The same turns and mirrors carry the whole set onto itself and the rows of a family onto each other. Which other rows belong to the same family as each row named below? List them in the order they appear above.
These 36 rows form 9 families of 4 rows each.
Kifu: [-16.4   3.3 -13.7 -17.6  -7.5   2.2   6.4  12.1  41.2  -9.9   1.5  51.0
   7.7   9.1  10.7 -25.0   5.9  18.8  -1.0  -9.9]
Mukam: [ 18.0  -4.6   0.9 -24.2  48.9  10.5  -8.5  28.5  28.5   2.4   0.8   3.8
  -3.5   7.5   2.1  12.2  20.0  -0.9   2.3 -17.4]
nud: [  2.7 -11.9  -6.4 -15.3  59.3   8.3   0.2  22.1   3.0  12.8  -6.2   5.7
 -10.6   1.0  -8.4   7.7  13.5  13.6  28.1 -13.0]
dolo: [-11.0  -1.4 -16.2  -3.6   6.4  -3.1   3.3  12.0  48.2  -3.9   4.5  32.9
  21.9  20.3   6.2 -11.5  17.5  31.4 -11.0  -3.2]
zedi: [-10.8  -0.1 -18.4   3.6 -32.4  -2.9  14.7 -20.1   7.4 -18.9   1.7   3.1
  26.8  27.8  19.8  -7.7  -8.3  30.2 -11.1  13.1]
nub: [  6.9 -20.8 -16.1 -24.0  28.4   5.3   3.5  25.8   7.1  16.9 -19.1  -0.9
  -9.8  -1.7   9.4  16.6  12.7 -11.2  16.1 -33.9]
tofar: [ 10.4 -12.6  -5.9   6.7  44.1  -0.2   9.2  24.5  20.7  16.9  -2.7  -4.0
   4.5  20.6   8.7  17.9  16.8   8.8  -9.7 -25.3]
Reg: [  9.9 -23.4   3.9 -12.0  40.0   9.2  -1.5  29.2   2.9   4.6   1.4   6.8
 -29.2  13.1   9.0   9.7   6.3   3.6  36.2 -30.3]
gok: [  0.7 -12.3   5.5 -42.9  46.8   7.1  -4.7  21.8   3.1  -4.6  22.6   8.4
   4.0   3.9  -6.3   9.8  24.6   5.8  14.5 -22.4]
segef: [ 10.0 -10.4  -9.1  13.0   5.0   1.1  20.3  -6.8 -21.7   1.5  -3.5 -33.3
   9.9  28.1  23.7  21.2  -9.6   9.4  -6.9  -8.5]
Gos: [ -0.2  -0.6   2.2   5.6  15.7  11.1   5.3 -11.1 -41.3  -3.4  -3.1 -31.0
  -1.8  11.1   1.4  23.8  -8.4   9.2  27.0   9.0]
gulaf: [ -1.2   9.0 -12.8 -33.8  -2.7   3.0 -10.7   5.3  49.1 -20.3   5.6  34.1
  13.4   8.6   7.5 -23.7  11.0  25.4   0.2   6.9]
gitar: [-20.1  11.7  -8.7  -5.6 -53.6   2.9  -7.4 -12.2   8.1 -20.1  -1.7   9.6
  20.3   2.5  10.2   3.5   2.7   6.7  11.7  14.2]
furos: [ 24.9 -24.1   3.3 -13.3  41.9  13.8  -2.1  26.6  13.3  17.1  -3.6  16.3
 -11.7  19.2  -1.3   9.3  -6.8   3.9  21.3 -32.3]
rebo: [  6.7   0.5   8.1  15.4   3.9   9.8  13.5   1.7 -28.4   1.1  -2.0 -25.9
  -6.7  15.6  23.3  28.3 -10.2 -12.6   5.9 -16.2]
suneg: [ 14.3  -8.7  -4.4 -30.4  39.4  12.7   7.9  10.6   7.9  16.1 -18.7  18.0
 -19.7  28.8 -22.2  -1.2  15.5  -5.6  12.6  -9.8]
sib: [-13.0  -1.0   3.5 -11.0   0.4   1.1 -17.3  20.0  43.7 -11.3  11.7  43.3
 -13.0  11.5   6.1 -17.0  17.3  24.7  34.8  -9.1]
memu: [  5.1   2.2   0.6  -8.6  -6.7   5.0 -18.6  11.9  51.9  -0.2   6.2  46.3
   1.6  16.4   2.2 -19.6  -1.1  27.2  21.4 -10.9]
gusa: [ -4.6  14.0   2.1 -20.4 -35.6  -7.9 -16.0 -24.4  -3.5 -23.3  23.0 -16.7
   4.9  11.1  28.0 -11.8  -2.9  27.1  25.9  -4.3]
rega: [  1.5  24.0   3.8   1.0 -39.8   3.2  -9.6 -28.5   4.5  -3.9 -11.3  -0.5
  -9.9  34.5  -1.6  -9.2   0.9  10.0  19.6  20.0]
vutil: [ 19.2 -17.7   9.9   0.5   1.1  20.8   8.3  -3.1 -35.5  -3.3   1.1 -14.5
   2.0  26.8   1.7  26.1 -29.6  -3.7  19.1  -4.0]
pepam: [  5.0  10.3 -11.8 -27.1  -7.8  -0.9  -8.2  -6.8  39.4   8.5 -17.8  32.0
 -18.0  28.1  -5.8 -33.8  11.3  19.1  17.5  -0.4]
zules: [ 10.5   4.9  11.4  -4.0   5.6  16.2   5.0 -10.4 -27.4   7.7 -10.0 -16.1
 -11.8  33.8 -17.4  23.1   5.1 -14.3  12.4  12.4]
zoda: [-17.5  17.4  -7.0   4.1 -29.9   2.5  -6.6 -26.8  -3.7 -17.9  -0.8   0.3
   7.9   9.4   9.5 -13.2  -8.3  35.9  29.2  24.6]
pumif: [  1.5  -7.0   2.3  -4.8  43.0  10.1  10.0  34.5  16.0  11.1   0.0  20.4
  -4.4   7.9   3.1  14.1  14.8  -7.6  -0.4 -29.4]
Kizoz: [-19.9   2.3   4.2  -3.1 -42.7   9.0  -4.1 -12.5  -3.8 -33.7  15.5  21.2
   2.3  19.5   9.5  -7.8  -7.8  21.2  31.8  19.8]
Lodoz: [  4.2  11.4  -9.4 -16.9 -37.9   5.2  -2.9 -24.3  -0.1 -31.3   2.3 -12.9
  13.4  18.5  23.5  -8.6 -13.5  19.6   4.9  19.4]
bop: [  3.0 -18.9   6.0  -5.5  -3.1  15.9  10.8  -2.0 -44.7 -17.1   2.8 -15.6
 -14.8  22.4  12.6  18.4 -16.8  -0.6  34.2  -2.9]
seba: [-13.7   7.2 -15.1 -15.4  14.0  -0.1 -11.1   4.0  39.7  -1.9  -2.6  34.9
   0.4   1.0  -0.3 -27.6  13.3  42.1  29.4   2.1]
seza: [-10.4   5.2 -15.1 -18.5 -10.2  -4.8 -16.9  16.8  51.8   5.1  -7.3  30.3
   1.4  -4.2  11.6 -12.1  22.2  12.4  16.1 -17.3]
sase: [  3.6   4.2  18.9 -12.2   9.5   5.6 -10.5  -2.9 -28.7 -11.2  26.1 -36.3
   2.6  10.4   9.3  27.5   8.3   0.3  20.7 -10.6]
ged: [ -2.0 -14.2  -9.8 -12.2 -12.1  12.5  12.6  -2.4 -37.7  -6.5 -11.3 -24.4
   9.3   6.0   9.9  29.8  -7.3 -16.9  11.2  -1.6]
dunuf: [ -1.0   6.9   6.9   3.7 -46.8  11.4  -7.9 -17.0   4.9 -20.5  11.4  18.7
  15.9  25.0   6.3  -2.3 -23.6  20.1  19.5  16.3]
vuvo: [ -8.5  -2.2 -12.2 -49.8   0.1  -5.2  -9.5   0.8  28.2 -18.5  19.9  24.9
   6.6   5.3  13.0 -31.7  12.5  33.7  19.8 -16.0]
Nesaf: [ 24.7  -1.1   4.8  -6.5  15.3  12.7   0.4  -1.9 -23.5  -8.4  -2.3 -42.0
  -4.2  16.8  18.7  26.8  -6.1  -6.1   7.0  -4.1]
Latu: [-10.7  11.8  -9.5   2.4 -47.5   2.5  12.0 -21.1  -4.6 -20.0  -0.4   4.0
   7.4  17.3  30.4 -11.6 -19.6  16.3   5.5   3.8]

Same family as Gos: nud, zoda, seba
Same family as pumif: Kifu, rebo, Latu
Same family as furos: memu, vutil, dunuf
Same family as rega: suneg, pepam, zules
Same family as gulaf: Mukam, Lodoz, Nesaf

